Each path below is one point turned by a fixed rotation once a step. After each direction that follows a path, write how fast that rotation turns it, in degrees per step (0 if it stays still).
Each turn is a multiple of 5 degrees from 10 to 175, or 0.
Each row of a path follows its step; steps can be skipped.
path 1
step 0: [-14  -7   1 -10 -10  13 -14 -12  -2 -18  -8  -4   4 -10  17   9  -5   8
   1  19  10   6   4   5  -2  11 -10 -14  13   1  -3  28  -7   7   3  -8
   9  -9 -10 -21   5 -14]
step 1: [-16  -2   0 -22  11   5 -16  18  11  15  -8 -22   4  16  22 -11  17   3
   3   8   4  10  -4  -4   6  22   3   0   4  -5  -3  10   0   1  12  -4
 -13  -1   7  -3  -6 -10]
step 2: [-17 -14   6   0  -1   1  -1  12  21 -12   4 -11  -1  21  11   5  16  -1
   0   7  27  -7  -4 -10  13 -20 -11   3   1  -6   5   3  -4  11 -11  12
   3 -19  -6 -12  -4   0]
step 3: [  3 -12  10  -8  -9  -6   8  17 -12  20   1  -2  12  11   8  11   9 -13
 -10   7  16   9  -4  13   8  -5  16  -6   9 -29   1   6   4   1  11   5
   9  -1 -24 -11  -1   1]
step 4: [ -4  -8  -6 -15   1 -15  -6   4   4  14   1   6   4  23  -6   6 -17  10
  26 -20  14  14  -8  -7   6 -14   4   8  10 -11 -11 -10  -9   9  13   5
  -6  -6 -10  -3  16   0]
step 5: [-14   6  19  -9 -14  10  27  -4   2   9   9 -10   3  11  -4   0  -6  -2
  -1  -6 -10   7  -1   9   1 -18   1  17  -6  -6  -5  -4 -10  -8 -12  11
 -18   5 -19 -10  22 -12]
step 6: [ 13  -6  -5 -24 -22  -9   5   6  -4  10  -4   7  -2   4 -12  -7   1   0
  -1 -12 -13  14   5  -8  10  -7 -25  -9   7   4  -6   2   7   1 -15  -5
   3  20 -15 -18  14  10]
step 7: [-16  12  -1  -2   0 -14  21  -4   4  -3   1   1  15   9  -9 -19   6   8
  18  -4 -20  11  15   0  11 -12   2  -1  -6  13  -2  12 -10  -9  21  -4
  15  14   4 -16   3   5]
step 8: [-24  -3  -3   2  15  -3  13 -20   0 -10 -12  -5 -13  -6   1  -3  -7  -7
  -6   4 -14  10  32  -8   7  -2 -15   6   8 -10 -10   6   9  15  -4 -18
   5   7 -14  -9   4  -5]
step 9: [  6   1   1  -9   4  16   4 -12   3 -15 -21 -21   9   4  -7  -4  11   1
   2  13  -2  14   4  -8  -9   3 -18  -8  18  -9   0  10  16  -2  24   8
   2  21  13  -8   1  -9]
step 10: [-14   0 -16   7  18  10   5  12  -2 -15 -13 -15 -16  33   6 -11   7   4
 -18   2   9   6  -7  -5   6   0  -1  18   5   8  -3   2   9   3  12  -8
   6   8   4  -3   1  17]
Speeds:
[ 0 -2  2  0  0 -1 -1 -2  0  9  2  0  0  0  6 -1 -3 -3  6 -2  1 -5 -3 -3
 -2 -4  5 -1 -2  1  3  0  5  1 -2  8 -2  1 -6 -3  3  5]
35
[-3 -4  0 -1 -2  0  2 -2  3 -6  0 -1  3 -5  0  1  1 -6  3 -1 -1 -2  4 -4
  4  5  2  0  1  8  1  6  3 -1  2 -3 -2  6 -1  6  6  2]
40
[ -4  -1   4   1   6   3   3  -2   0   2   4   1   0   3 -10   0  -2  -6
   1   0   0   1  -1  -4  -1   0   1   2   0   0  -1   8   0   2  -8   1
  -3  -4   3   0  -5   0]
120
[ 0  0 -5 -4 -6  4  1  0 -2 -1  4  5 -5  0  1 -1 -4  3  2 -3 -6  4 -4  5
  2  4 -1  2 -6  3  2  6  0 -3 -3  2  0 -4  2 -2  5 -2]
55
[ 7 -3 -4 -7  4 -1 -5  0  6  4  2 -2 -1 -3 -6 -1  4  3  2 -1 -6  2  0 -2
  2  2 -1 -4  2 -3  0  1  1 -2  6  5 -3 -1  0  3 -2  3]
135
[ 2 -1  3 -2 -5 -3  1  3  4  0 -5  2 -1  1  2 -4  3 -4 -5  4 -5 -1 -7 -4
  4 -7  0  1 -1  3  2  0  1 -4  0 -5 -3 -4  3 -2 -3  5]
85
path 2
step 0: [ 20  -4  20  -6  -1  20  -9 -17  -3  38   9 -13  12 -12  -3  11  11  10
 -14  -4  18  -9  -3  -1  -4  -1   0  -3 -20   1  23  10   9   2  -2  -4
  -6  -5   2   4   2   0]
step 1: [  9   0   9   2 -17  20   4 -10   1   8 -14 -11   0  -3  -7  23   5 -15
  -1   3   6 -13  18  22  -9  13  -8  -5  -8 -23  18  10  20   2  -6  -5
  13 -11 -13  15  -8  -5]
step 2: [ 11 -15  12 -21  -7   5  20  -1 -17   7   1 -31   1  -1 -15  -1 -14   7
  -2 -10  18 -12   4   7 -27  -6  -9   2   4  -3   2   9  15  -6  -7   1
  -4 -12  -7   9 -20 -12]
step 3: [  7  11   5 -16 -12  23   8 -13  -8   0   6 -16  -9   2 -31  18   3  -7
  -5  16  -5  -7  23 -17 -25  -5   5  -1  13   8   9   4   1  -6 -13  -6
  -9  -1 -11   7   7  -3]
step 4: [ 14 -20   0   1 -18  14   6  -2  -9  -1  25  -4 -21  -2  -5  12  -7  -5
   3   8  -7  15   4  -6 -13  -7   6  -9  13 -14   7  18  -6  -8 -21 -14
   1 -10  -2  -8 -19 -22]
step 5: [  5  -4   4 -18 -16   5  -1 -17  15  17  30   0 -17 -18 -12  -1  -7  13
   0   0  19   3  15 -20 -10  -3  -7   0 -10  -2   4  18  -4  10  -8 -10
   4  -7  -2 -12  14 -13]
step 6: [-19 -17  10   9 -18  18   5  -3   0  23  23   8  -3 -19  -5  -3  -1 -19
   1  14   0  -5  18   4  -5 -11  -7  -9  -9 -21  12   1   1   7 -13  -9
   8  -4 -23  -3   8   3]
step 7: [ -8  -6  14  14 -14  -3  18   1   2  11  19 -22 -20 -11  11   0 -21 -13
  -4 -21   7  -8   2  -4 -12 -10  -4  -5  -7  -7  -5  12  16  23   0   4
  -9 -12 -18   7   5  -6]
step 8: [ -1   2  27   4  10  18   7  -9  -6  18   4 -14  -1 -27 -16  10  -1   0
  -9 -11 -19 -10   2  -7 -10 -19   2   3   8   3  -7  15   2   7  -5  -2
  -4 -18 -18   2  17  20]
step 9: [ -3   2  13  10 -12   8  -1  -4  -3   9  10 -21   3 -13 -15  22  -7 -23
  -6 -16 -27   7   1   4   8   4   4 -12   9  -3  -5  34   6   0   0 -13
   5   6  -9   6 -10 -11]
step 10: [  9 -27  21  -5 -19  -4  -4 -10   9  14  -3 -28   9 -17 -23  11  -6   4
  -9  -8  -3  11  -8 -14   1   5  -9   6  -2  11   6  17   0   3  11  -2
   2 -15  -2 -20  -4  -7]
Speeds:
[ 2  2  1 10 -2  3  0  5 -5 -1  0  1  1  0 -3  2 -2 -2  2  5 -3  2  2 -2
  0  4  1 -3 -9  2  3 -3  2  0  4 -1 -6  3 -2 -2  0 -6]
125
[ 0  0  4 -2 -2  1 -2 -3 -2  1 -4 -2  1  2  5  0  0 -4  1  3 -2 -1 -7  2
  1  0 -3  0 -4  1 -4  8 -1 -1  9 -6 -3  0  0  1  2  6]
35
[-3 -1 -3  1 -2 -6  0 -6  0  7  3  4  0  5 -4  4  2  3 -4  1 -2  3  2  4
  1 -3 -3  0 -5 -4  1 -3  1  1  6 -2  3 -4  5 -2 -2 -1]
70
[ 0  3  4  0  0  2 -1  3 -1  3 -5 -5  1  0 -3 -1  1  0 -4 -9 -2  4 -3  1
  0  6  0 -6  1 -1  3 -5  4  5 -2 -4  2  1  5  0 -1  7]
40
[-2  3 -3  2  1  1  6  0 -4 -2 -4 -2  1  6  0 -3 -7  2 -5 -1 -6  0  2  5
 -8 -6  1  2  0  3 -1  0 -3  5 -1  0 -1 -1 -2  4  3  1]
70
